500 stands for zero in the data rows.
Some points, one per row:
[525, 456, 442, 448, 455, 430, 430, 445, 445, 416, 397, 396, 416, 430, 523,
 448]
[623, 595, 615, 576, 586, 579, 608, 604, 607, 604, 580, 594, 546, 548, 477,
 493]
[487, 432, 412, 458, 409, 449, 442, 419, 417, 459, 532, 536, 547, 510, 483,
 465]
[674, 631, 619, 600, 594, 588, 579, 590, 571, 560, 583, 566, 593, 576, 542,
 448]
[473, 409, 444, 421, 478, 466, 469, 464, 438, 498, 555, 540, 535, 561, 540,
 448]
[347, 372, 415, 484, 496, 486, 445, 466, 468, 472, 483, 471, 472, 438, 411,
 380]
[640, 585, 558, 563, 549, 537, 520, 495, 521, 495, 537, 529, 509, 483, 438,
 438]
[414, 499, 526, 533, 517, 503, 525, 508, 530, 584, 586, 573, 550, 550, 547,
 467]
[738, 726, 675, 633, 640, 656, 641, 664, 666, 637, 646, 621, 632, 612, 637,
 565]
[657, 645, 587, 594, 601, 582, 598, 597, 626, 624, 637, 652, 671, 655, 709,
 574]
[470, 449, 439, 419, 402, 409, 401, 408, 412, 404, 405, 388, 388, 375, 339,
 375]
[460, 458, 414, 428, 409, 425, 433, 419, 426, 433, 421, 406, 419, 376, 354,
 392]
[644, 608, 584, 533, 532, 538, 533, 516, 518, 537, 537, 521, 505, 551, 529,
 446]
[644, 618, 629, 624, 647, 633, 625, 630, 665, 702, 699, 684, 676, 683, 701,
 584]
[437, 472, 438, 431, 405, 401, 384, 380, 370, 360, 386, 365, 353, 317, 282,
 318]
[206, 503, 517, 525, 493, 554, 551, 586, 587, 586, 567, 550, 556, 548, 534,
 440]
[471, 402, 374, 408, 392, 380, 363, 367, 343, 345, 330, 317, 296, 304, 273,
 285]
[543, 489, 566, 586, 606, 576, 578, 597, 594, 591, 559, 569, 585, 571, 525,
 432]
[654, 639, 597, 607, 625, 621, 616, 609, 622, 593, 599, 598, 593, 598, 837,
 999]
[664, 616, 586, 587, 578, 574, 569, 541, 527, 533, 521, 495, 504, 472, 531,
 444]
Then 13 other points, each followed by its number:
[470, 400, 417, 400, 399, 371, 358, 369, 372, 350, 354, 326, 369, 368, 390,
 786] 0
[643, 595, 559, 542, 518, 541, 515, 522, 520, 511, 493, 509, 515, 479, 453,
 444] 1
[558, 636, 615, 597, 609, 647, 602, 601, 612, 587, 603, 590, 586, 554, 564,
 477] 2
[726, 624, 606, 578, 566, 555, 555, 542, 541, 544, 537, 531, 545, 534, 523,
 460] 3
[642, 608, 616, 618, 605, 590, 632, 614, 610, 624, 617, 623, 680, 698, 722,
 601] 4
[488, 478, 451, 452, 446, 433, 418, 442, 442, 432, 400, 395, 389, 409, 427,
 408] 5
[641, 589, 549, 568, 550, 535, 528, 516, 535, 504, 504, 503, 486, 480, 491,
 431] 6
[564, 512, 456, 466, 498, 499, 504, 510, 496, 502, 484, 528, 503, 498, 467,
 412] 7
[0, 210, 388, 395, 462, 516, 539, 545, 551, 528, 531, 570, 544, 555, 552,
 468] 8
[425, 398, 385, 393, 391, 419, 407, 388, 388, 369, 338, 331, 318, 293, 293,
 350] 9
[500, 458, 399, 394, 405, 402, 384, 387, 362, 369, 323, 334, 339, 305, 299,
 329] 10
[382, 370, 338, 308, 300, 345, 349, 339, 319, 306, 290, 289, 290, 293, 265,
 339] 11
[706, 652, 620, 607, 583, 581, 568, 530, 555, 541, 540, 539, 537, 575, 554,
 508] 12
Which three of these numbered points are nearest to each point below by angle, seen from the average point of the first points? Their numbers follow each, nearest first.
[664, 614, 555, 544, 541, 539, 529, 508, 508, 535, 527, 530, 517, 491, 456,
 419] > 1 6 3
[447, 393, 363, 335, 324, 392, 381, 376, 386, 383, 364, 369, 347, 349, 335,
 360] > 11 9 5
[612, 604, 539, 520, 525, 514, 493, 505, 503, 522, 544, 565, 541, 504, 508,
 497] > 3 12 1
[0, 291, 503, 553, 580, 537, 579, 565, 567, 576, 582, 573, 529, 546, 514,
 421] > 8 9 11
[27, 0, 539, 516, 602, 554, 581, 590, 596, 580, 583, 563, 562, 570, 562,
 503] > 8 9 11
[547, 510, 471, 446, 451, 424, 421, 432, 403, 376, 384, 356, 359, 340, 304,
 342] > 10 9 5
[377, 435, 506, 525, 510, 495, 501, 509, 513, 507, 526, 547, 557, 509, 513,
 440] > 8 11 9
